One vector is turned by the same rotation once a tick. Each row is the vector after some number of ticks, and that number follows the row.
The counts run from 0 to 543.
[180 159 119 122 103 140 115 127  64 180 106 160  99 116 141 120 148 136
 129 154 136 107  75 140  95 143 144 111 178 123 156  82 156 106 164 134
 109 143 129 150 125 125 135 164 136 126 112 126 113 162 131 159  62 137
 131 119 119  97  97 128 116  82 111 172 112  95 157 172 128 152 149] => 186
[178 128 137 128 106 114 129 125  84 172 104 148 113 147 120 140 125  98
  75 126 121  97 159 127  92 138 134 106 150 175 125 131 149 123 146  80
  88 150 160  84  89 115 110 123 112 178 136  99 121 112 178 120  77 157
 105 103 157 100 154 118 131 113 102 176 104 130 148 133 103  92 129] => 295
[181 146 119 163 120 146 137 107  48 177 156 180  86 163 135 143 121 122
 120 141 160 106  88 114 110 129 161 103 173 119 154 122 125 123 150 128
 105 111 107 130 103  91 108 149 112 180 105 116 125 151 119 117  70 105
 112 150 116 112 102 131 130  81 117 166 133 126 140 164 127 133 159] => 265
[205 145 136 145 147 134 156 141  72 150 145 146 115 123 129 139 122 157
 136 120 125 105 102 110  60 152 188 139 170 132 173  93 153 121 145  90
 126 114 129 108  87 136 141 148 164 147 136  91 133 159 148 145  78 142
 122  96 130 104 105 136 119  93 131 159 120 104 142 168 146 132 151] => 173
[201 128 149 136 116 132 146 136  81 175 100 152 131 124 133 122 142 142
 112 134 115  87 110 139  93 128 174 117 183 171 161 103 174 126 140 103
 116 115 121  96 110  94 144 179 170 114 137 143 136 142 122 138  78 168
 131  86 134 113 101 145  99 103 125 138  93 128 141 159 127 162 139] => 93
[169 117 127 139  85 140 167 117  68 174 131 161 113 105 144 129 131 107
 113 145  89 108 121 132  79 117 136  87 158 187 135  93 137 131 141  99
 105  89 133 117 116  93 137 165 115 111 130 111 111  96 146 149  83 146
 107 125 122  92 114 128 115 114  82 166 116 140 160 164  93 108 142] => 83
[185 132 151 137 120 114 117 126  82 171  92 152 121 128 147 100 136 118
  89 164 130  94 126 161  93  98 171  91 181 151 145 117 142 144 154 104
 102 114 142 110  93  73 150 160 141 107 133 127 133 130 154 174  82 136
  99 126 133  85 130 152 104 104  92 145 136 134 138 151 104 172 134] => 469
[189 127 123 125 120 133 119 128  94 177 121 112 124 150 136 122 134 138
 138 155 150  93 127 129  75 135 145 117 174 135 140  76 162  98 187  95
 116 144 155 154  99 124 142 170 148 136 108  93 115 147 133 133  92 120
 131 115 121 108 120 113  92 100  89 175  92 101 183 158 128 116 148] => 41
[199 114  96 149 109 100 144 141  61 173 140 172 124 122 122 133 118 118
 123  88 126  92 146 132 100 116 162 108 167 161 153 113 169 104 155 113
 107 126 164  87 104 144 137 168 134 128 130 123 140 129 148 103  87 133
 142 120 107  95  90 133 110 110 122 165 118  96 172 137 123 114 171] => 167
[218 140 133 137  98 105 147 100  69 135 122 166 123 100 139 133 131 137
  89 109 115 109 148 141  99 101 158 100 164 190 132 152 136 134 152  83
 119  90 138 120  74 102 115 138 132 125 102 105 131 121 137 139  85 129
 129 104 128 101 105 135  88  90 122 144 123 131 163 139 119 103 156] => 542
[140 152 137 130 112 157 137 127  98 165 134 124 100 134 118 113 141 140
  88 158 139  92 101 145 107 150 138 109 183 153 161  89 139 125 139  77
 107 166 121 120 114 105 150 121 137 135 123 121  92 149 156 166  26 151
  97 108 147  87 116  98 139  89  91 180 108 133 143 161 120 153 126] => 195
[184 133 128 134  99 132 140 121  63 175 147 137 103  83 142 139 143  98
 121 115 102 124 141 116  86 153 153 103 147 136 157  91 158 115 193 120
 101 153 140  85 104 138 122 139 118 150 108 107 112 157 152 112  79 157
 107  99 147 123 132 124 147 116 103 173 109 102 179 158 140 114 116] => 299
[209 130 120 172 121 145 141 116  89 177 108 145 105 111 117 129 126 115
 104 135 127  91 143 144  92 105 155 118 177 147 156 129 119 109 165 132
 133 157 126  97 115 113 118 105 102 168 108 136 116 178 160 110  56 127
 101  90 145 113 148 159 118  92 119 148 122 135 139 157 137 164 115] => 524
[198 116 107 149 142 123 129 130  69 166 139 172 127 153 160 146 122  97
 114 112 141 120 148 134  72 127 160  82 156 158 128 124 159 122 173 116
  90 103 132 119  78  87 121 129 146 143 125  96 111 148 160  87 115 143
  89 143 115 132 127 149 121 116  93 163 140 124 166 143 104 124 144] => 357
[194 132 129 118 133 114 118 137  86 146  83 153 113 167 118 121 123 121
  70 109 138 105 137 150 103 159 142  99 173 174 109 124 162 119 148  89
  73 141 144 112  92 100 133 122 172 142 129 112 112 152 169 147  81 161
 102  92 150 100 131 154 126 114 117 167 123 135 138 147 111 141 134] => 429
[172 132 115 153 113 134 125 150  85 177 116 151 126 161  95 154 145 120
 116 141 126  91 111 151  53 162 136 105 192 167 123 106 148 128 116 112
  88 138 131 130 107 110 126 145 139 157 155 134 135 144 139 114  83 155
 123 109 121 112  86 137 137 112 116 193 105 137 141 182 107 126 149] => 420
[194 120 118 179 136 140 117 146  80 188  88 164 130 189 141 115 118 123
 133 155 143  82 134 105  86 121 156 107 172 163 142 122 166 115 170 131
 109 116 147 123 130 127 126 160 125 168 153  92 127 125 155 141  78 137
 112 119 136  94 140 125 115 121 119 166 113 121 163 157 100 139 157] => 367
[173 114 136 127 124 102 148 126  83 155 146 164 111 102 135 148 113 121
 109 117 103  84 139 170  66 130 148 110 183 173 156 112 122 121 140 100
 137 148 152  75 115 109 114 116 119 124 133 128 128 138 138 121  64 122
 119  81 137 110 125 127  95  86  87 171 111 157 168 152 135 140 116] => 532
[168 144 130 122  84  86 107 111  56 172  97 158  87 141 156 127 150  92
  85 136 123 110 128 136  98 103 152  88 155 167 111  97 157 111 161 137
  94 141 139 108 126  91 117 168 129 138  76 128 113 129 140 116  75 135
 130 125 135 129  96 149 102 110  85 157 128 145 149 149 116 159 136] => 145
[214 142 144 151  99 145 127 147 121 187 105 117 143 125 119 133 151 146
 105 147 113  75 145 152  91  91 150 107 192 184 158 120 162 131 141  95
 115 130 145 115  92 102 136 152 134 134 155 130 145 130 156 121  85 158
 136 116 121 110 136 132 115  96 114 144  95 115 162 152  88 123 146] => 95
[185 169 122 129 100 152 111 140  84 172 130 142 113  99 150 151 149 148
 139 153 114  99  85 132  57 115 157 136 171 139 167  72 152 126 138 101
 132 116 136 135 112 142 126 150 121 121 128  94 109 148 164 140  59 120
 142 140 128 108 108  97  97  77  92 158 106 121 165 155 114 123 138] => 320
[181 133 142 132  96 132 134 124  83 173 161 126 117 114 124 160 132 122
 114 114  95  94 146 109  74 139 164 118 169 163 153 120 141 133 140  71
 116 140 149  80 100 132  95 126  99 169 135 107 143 142 152 101  77 130
 126 111 126 122 124 117 118 100  95 175  90 121 168 166 140  80 107] => 161
[199 133 111 126 121 119 123 138  72 146 146 156 119 151 119 132 111 148
 117 102 114  86 141 117  99 126 156 107 189 187 146 147 142 130 128  62
 119 103 157 116 121 152 126 127 134 142 122  97 148 139 162 141  82 113
 129 111 104  87 100 136  91 109 114 170 107 102 156 173 129  95 133] => 169
[198 142 114 131 139 142 108 107  89 172  83 159 108 143 109 120 148 141
  76 144 169 118 100 138 122 131 158 118 185 143 147 152 149 123 144  86
 102 140 131 149 114 113 129 124 144 163 111 136 100 170 158 131  59 122
  96 124 133  86 115 137  96  85 116 151 111 117 109 155 113 141 132] => 191
[203 166 125 164 108 154 104 139  86 163 107 115 103 143 120 131 177 137
 101 134 132  98 146 140  72 143 161 100 189 168 108 115 156 143 123  93
  70 118 110 145  88 132 134 119 127 147 121 106 118 178 161 112  92 135
 114 119 131 135 109 127 133  96 121 143 111 130 154 165 118 132 137] => 422
[234 112 144 153 125 150 124 125  83 182  79 139 120 140 144 120 124 138
 122 150 126 103 145 116  99 112 167 113 181 157 141 134 178 130 162 116
 116  96 128 117 114 108 132 170 135 138 134 125 127 158 152 144  91 148
 116 111 124 110 149 159  88 109 119 127  92 117 148 169 110 131 119] => 231
[193 135 139 126 132 134 128 119  67 176 115 123 103 158 138 117 111 134
 138 140 158 109 107 130  75 146 170 120 169 111 140  69 166 100 180 103
  98 127 144 141  94 113 146 175 144 131 120  98 116 157 134 145  93 131
 131 116 130 109 122 115 110  97 108 166 100 111 169 159 132 128 160] => 40
[165 158 124 138 100 157 101 135  75 166 109 137  92 154 120 117 155 140
 107 149 141  98 111 120  86 171 128 110 183 146 131  81 154 120 141 101
  93 151 121 140 132 147 131 140 120 146 127 111 107 158 139 148  42 152
 129 114 135 102  98  92 126 104 112 174  93 109 155 166 130 120 128] => 49
[132 142 136 112  99 116 100 130  91 180 124 150 141 149 119 142 148 108
  85 159 117  86  86 135  91 110 175 101 166 162 162 114 158 131 131  86
 103 146 156  95 118  77 110 156 132 178 145 125 137 119 140 124  67 120
 101 131 134 101 113 124 121 109  74 176 113 134 127 156 108 142 137] => 473
[209 122 111 155 135 139 143 104  93 165 136 188 107 130 138 154 118 120
 111 115 158 105 123 141  83 111 137 113 188 165 145 112 138 105 155 138
 141 121 110 134 105 104  97 124 137 122 117 115  74 156 113  84  63 152
 121 136 106 110 106 103  86  87 105 153 115 122 159 141 105 113 143] => 126
[196 156 100 149 113 118 115 135  96 187  97 180 147 121 108 145 149 119
  93 151 124 103  86 151  93  85 161 128 155 155 172 129 150 109 141 117
 125 142 141 128 104 111 121 144 148 173 132 126 115 135 150 119  62 119
 121 127 126  92 111 136 104  88 119 160 138 112 120 139  86 147 179] => 326
[188 161 137 124 108 139 123 142  90 175 126 135 109 141 131 153 137 113
  98 131 138 102 117 127  85 155 142 125 154 136 142  92 166 106 164 104
  93 167 154 103  92 117 104 119 138 190 129 102 114 149 185 104  71 159
 121 114 149 129 153 127 151  89 110 182 110 123 162 134 121 114 135] => 432
[198 103 133 134 104  97 135  93  82 153 115 133 120 107 122 125 130 102
  78 108 118 106 186 143 102 104 162  87 167 179 129 142 131 121 166  72
 111 137 148  89  86 100 139 128 127 138 111 108 120 134 134 123  88 148
  99  97 133  99 131 142 102 125  93 153 108 114 157 147 118 108 116] => 157
[169 165 143 147  81 144 129 141 110 162 117 123 143  93 144 121 164 131
 103 169  91  86 113 141  77  81 157  99 167 186 163  96 138 138 152 102
 132 125 131 118 101 104 140 149 130 118 126  96 115 133 154 152  63 151
 116 108 129 120 126 130 128  86  93 150 131 133 150 152 105 163 151] => 467
[159 136 123 140 114 131 149 145  88 168 130 157  91 107 132 133 116 108
 105 115 131  99 124 163  84 156 133 107 164 146 158  62 145 100 155 129
 113 168 135  85 105 114 143 123 127 123 132 129  96 145 161 123  45 160
 113 109 155 103 134 119 143  96  94 182 126 140 165 128 110 152 143] => 61
[172 145 118 164 113 156 147 126  92 170 146 151 112  95 142 159 135 117
 101 132 110 126 122 120  66 106 159 123 159 163 161  75 126 126 116  98
 117  97 123  98 105 137 133 122 106 137 139  88  87 124 185 119  52 144
 113 151 141 103 116  95 120 100  90 152 124 127 140 138  91 103 128] => 454
[180 119 114 130 118 130 119 140  84 160 110 143  92 125 148 124 116 125
 105 118 127  86 152 170  87 139 121 100 184 153 138 111 131 123 146  97
  99 142 160 117 114 129 123  98  93 105 121 121 100 150 194 139  61 114
 102 132 143  94 144 111 114  90  77 169 121 133 181 131 114 140 113] => 63
[201 105 141 127 107  87 149  99  66 169 115 157 112 119 116 141 118  93
  72  98 124 110 165 137 106 114 166  94 165 157 130 137 144 120 153  89
  98 137 151  67  84  79 126 146 135 152 122 126 128 123 143  99  90 151
 101 105 136 100 127 149 114 119  98 155 111 121 145 146 115 112 121] => 158
[158 164 158 114  88 137  91 104  88 148 135 126 130 104 131 142 181 122
  71 151 102 104 118 140  73 123 161  96 162 164 142 124 144 160 136  76
 104 144 122 114  98  81 112 136 125 139 132 111 114 146 130 138  72 150
  80 119 137 120 108 118 118  96  67 146 106 123 135 169 126 130 108] => 475
[180 145 143 162 129 115 131 134  65 155 128 159  95 145 134 127 111 112
  85 114 133  91 146 130 101 108 158 112 182 137 157 122 124 132 135  99
 109 142 140  76  96 115 134 109 108 147 145  98 134 141 178 158  62 129
  79 119 139  74 137 164 139  94 117 142 155 122 120 167 123 159 131] => 389
[159 117 125 144 133 115 129 106  70 148 158 191 120 143 129 135 111 132
 111 129 149  90 115 154  82 131 140 104 181 158 156 113 122 123 138  97
 123 133 132 119 110  98 119 130 126 114 151 100 108 117 101 135  64 126
 105 132 126  65  92  90 100 100  91 177 127 122 158 157 119 118 149] => 261
[170 120 121 133 111 149 118 124  63 173 124 166 128 129 151 129 145 133
 120 138 108 108  97  93  82 142 180 113 150 178 150 102 191 125 160 111
 122  93 122 106 148 117 115 175 144 160 110 114 108 137 125 123  73 156
 122 106 134 133  91 121  89 117 105 153  98 128 148 163 145 134 124] => 226
[181 129 104 146 129 133 162 126  69 164 148 176 124 138 153 123 120 103
 106 122 120 107 130 145 121 112 151  84 161 188 140 149 145 116 161 108
 101 103 135 120  83  84 120 112 143 160  95 125 114 142 179 108  84 123
  84 120 120 137 145 166 133  95 110 172 158 132 160 142 121 145 143] => 211
[176 134 117 141 116 148 136 132  79 152 140 148  99 144 158 105 119 140
 124 121 116  73 137 158 115 124 122  84 186 200 138 147 141 140 149  95
 106 104 143 134 113 110 106 111 102 121  96 118 119 144 178 146  61 116
 105 118 126 123 136 124 117  85  98 171 132 151 189 136 128 149 126] => 209
